(172): 128 122 128 124 178
(86): 127 73 62 96 50
(76): 125 78 61 100 51
(162): 123 94 76 110 63
(197): 123 93 76 107 45
(181): 128 144 128 124 178
(105): 123 94 76 110 66
(124): 122 152 147 144 205
(160): 128 111 109 120 166
(147): 125 159 167 146 242
(80): 124 81 65 99 18
(8): 127 72 63 93 25
asked: 127 72 63 93 25 => (8)
asked: 128 111 109 120 166 => (160)
asked: 128 144 128 124 178 => (181)
asked: 123 94 76 110 63 => (162)
asked: 128 122 128 124 178 => (172)

(87): 32 198 78 214
(10): 217 119 104 88
(122): 174 111 137 69
(116): 89 198 101 139
asked: 174 111 137 69 => (122)
asked: 89 198 101 139 => (116)
asked: 32 198 78 214 => (87)
asked: 217 119 104 88 => (10)

(17): 178 209 168 61 122 94 161 40 143 76 117 109 166 124 84 132 134 153 173
 123 232 151 115 195 129 96 148 84 176 186
(99): 163 139 163 102 110 96 126 125 205 107 40 135 92 163 106 144 93 152 198
 123 110 168 61 129 118 157 153 65 131 131
(38): 108 97 61 158 100 151 107 181 88 177 152 142 137 118 133 96 144 123 74
 132 83 81 160 89 163 139 106 169 106 136
(133): 175 123 160 75 189 147 225 100 182 73 76 99 158 107 122 182 107 107 143
 122 161 176 157 112 118 152 116 115 220 63
(57): 125 231 158 99 123 174 170 111 97 105 99 81 133 93 93 216 104 128 133
 143 160 193 47 80 119 145 95 176 219 198
(2): 144 116 192 73 134 97 85 109 115 128 132 70 152 121 126 76 173 111 120
 162 158 86 140 166 151 67 157 93 113 115
asked: 178 209 168 61 122 94 161 40 143 76 117 109 166 124 84 132 134 153 173
 123 232 151 115 195 129 96 148 84 176 186 => (17)
asked: 163 139 163 102 110 96 126 125 205 107 40 135 92 163 106 144 93 152 198
 123 110 168 61 129 118 157 153 65 131 131 => (99)
asked: 125 231 158 99 123 174 170 111 97 105 99 81 133 93 93 216 104 128 133
 143 160 193 47 80 119 145 95 176 219 198 => (57)

(21): 217 152 222 14
(84): 95 153 97 154
(63): 125 131 125 77
(107): 125 131 105 77
asked: 125 131 125 77 => (63)
asked: 95 153 97 154 => (84)
asked: 217 152 222 14 => (21)

(106): 58 205 214 207 53 136 159 56 156 116
(11): 58 205 214 207 53 136 159 56 109 116
(24): 136 164 162 234 106 142 153 68 163 118
(45): 136 164 162 234 106 142 153 68 163 131
asked: 136 164 162 234 106 142 153 68 163 131 => (45)
asked: 136 164 162 234 106 142 153 68 163 118 => (24)
asked: 58 205 214 207 53 136 159 56 109 116 => (11)

(148): 127 139 115 128 126 145 76 116
(50): 120 155 101 140 121 151 29 96
(178): 141 131 122 132 141 115 140 126
(39): 183 131 89 140 163 86 160 133
(35): 99 126 150 124 107 147 113 127
(152): 137 139 106 135 135 135 87 118
(98): 104 146 107 143 102 183 10 103
(121): 128 125 151 123 118 119 182 146
asked: 127 139 115 128 126 145 76 116 => (148)

(114): 180 120 157 99 101 111 125 158 103 141 145 98
(49): 189 48 157 119 101 111 125 158 103 103 145 119
(68): 124 157 126 119 101 111 71 158 103 192 111 119
(125): 124 157 126 119 101 111 71 158 103 192 111 109
(141): 23 132 157 119 101 143 125 158 103 141 145 119
asked: 23 132 157 119 101 143 125 158 103 141 145 119 => (141)
asked: 189 48 157 119 101 111 125 158 103 103 145 119 => (49)
asked: 180 120 157 99 101 111 125 158 103 141 145 98 => (114)
asked: 124 157 126 119 101 111 71 158 103 192 111 119 => (68)

(104): 137 159 140 131 147 128 77 161 71 136 112 163 122 141 132 142 71 129
(89): 131 102 114 112 124 169 153 98 157 132 23 97 157 123 108 118 163 100
(54): 131 102 114 112 124 169 153 98 157 132 23 158 120 126 158 155 76 164
asked: 131 102 114 112 124 169 153 98 157 132 23 97 157 123 108 118 163 100 => (89)
asked: 137 159 140 131 147 128 77 161 71 136 112 163 122 141 132 142 71 129 => (104)
asked: 131 102 114 112 124 169 153 98 157 132 23 158 120 126 158 155 76 164 => (54)

(182): 66 107 228 96
(61): 189 74 158 76
(128): 196 69 127 109
(195): 129 70 173 92
(166): 110 120 209 77
(48): 201 44 113 113
(174): 199 88 115 112
(7): 166 91 163 87
(117): 119 124 207 58
(102): 204 78 132 109
(56): 181 68 132 116
asked: 189 74 158 76 => (61)
asked: 181 68 132 116 => (56)
asked: 204 78 132 109 => (102)
asked: 119 124 207 58 => (117)
asked: 129 70 173 92 => (195)
asked: 199 88 115 112 => (174)

(71): 183 147 91 8 148 153 36 122
(26): 115 160 154 165 158 119 163 169
(132): 40 97 146 122 77 52 150 205
(6): 43 93 167 166 55 60 187 86
(40): 163 139 134 217 165 141 157 48
asked: 43 93 167 166 55 60 187 86 => (6)
asked: 163 139 134 217 165 141 157 48 => (40)

(111): 187 134 63 103 59 113 125
(159): 172 162 69 95 48 119 95
(97): 23 107 230 225 244 210 128
(130): 103 108 150 191 197 171 137
(110): 126 126 122 150 123 152 128
(62): 153 136 95 132 122 129 118
(69): 119 75 163 99 119 95 200
(138): 108 141 121 226 201 212 91
(65): 171 131 63 148 74 160 125
(66): 96 162 153 166 217 148 75
asked: 119 75 163 99 119 95 200 => (69)
asked: 172 162 69 95 48 119 95 => (159)
asked: 103 108 150 191 197 171 137 => (130)
asked: 153 136 95 132 122 129 118 => (62)
asked: 171 131 63 148 74 160 125 => (65)

(29): 104 149 180 93 102 55 177 167 69 194 204 113 90 50 138 146 61 48 90 103
 137 183 130 182 113 127 106 183 126 178 111 48 155 110 153 73 93 244
 227 82 127 136 187 95 203 109 115 125 121 168 159 50 182
(37): 104 149 180 93 102 55 177 117 119 144 154 113 90 50 188 96 61 48 90 103
 137 133 130 182 63 177 106 132 126 178 61 48 155 110 103 123 93 194 227
 82 127 136 187 145 203 109 65 125 121 118 109 101 132
(41): 104 149 180 93 102 55 177 117 119 144 154 113 90 50 188 96 61 48 90 103
 137 133 130 182 63 177 106 132 126 178 61 48 155 110 103 123 93 194 227
 82 127 136 187 145 203 159 115 75 121 118 109 50 132
(83): 104 149 180 93 102 55 177 167 119 144 154 113 90 50 188 96 61 48 90 103
 137 133 130 182 113 177 157 183 126 178 61 48 155 110 103 123 93 194
 227 82 127 136 187 145 153 159 115 75 121 118 109 50 132
(142): 104 199 180 93 102 55 177 167 69 194 154 113 90 50 188 96 61 48 90 154
 137 133 130 132 113 177 106 183 126 128 111 48 155 110 103 123 93 194
 227 82 127 136 137 145 203 109 115 75 121 118 109 50 132
asked: 104 199 180 93 102 55 177 167 69 194 154 113 90 50 188 96 61 48 90 154
 137 133 130 132 113 177 106 183 126 128 111 48 155 110 103 123 93 194
 227 82 127 136 137 145 203 109 115 75 121 118 109 50 132 => (142)
asked: 104 149 180 93 102 55 177 167 69 194 204 113 90 50 138 146 61 48 90 103
 137 183 130 182 113 127 106 183 126 178 111 48 155 110 153 73 93 244
 227 82 127 136 187 95 203 109 115 125 121 168 159 50 182 => (29)
asked: 104 149 180 93 102 55 177 117 119 144 154 113 90 50 188 96 61 48 90 103
 137 133 130 182 63 177 106 132 126 178 61 48 155 110 103 123 93 194 227
 82 127 136 187 145 203 109 65 125 121 118 109 101 132 => (37)

(112): 163 180 191 111 34
(165): 163 179 202 101 41
(60): 151 154 216 91 58
(155): 163 181 192 110 34
(205): 163 181 192 90 58
(212): 153 159 217 91 56
(46): 163 180 191 111 33
(161): 163 180 202 101 41
(58): 154 157 217 90 58
(32): 165 157 191 109 36
(119): 164 180 191 109 35
(129): 153 158 217 91 57
asked: 153 159 217 91 56 => (212)
asked: 153 158 217 91 57 => (129)
asked: 151 154 216 91 58 => (60)
asked: 163 179 202 101 41 => (165)

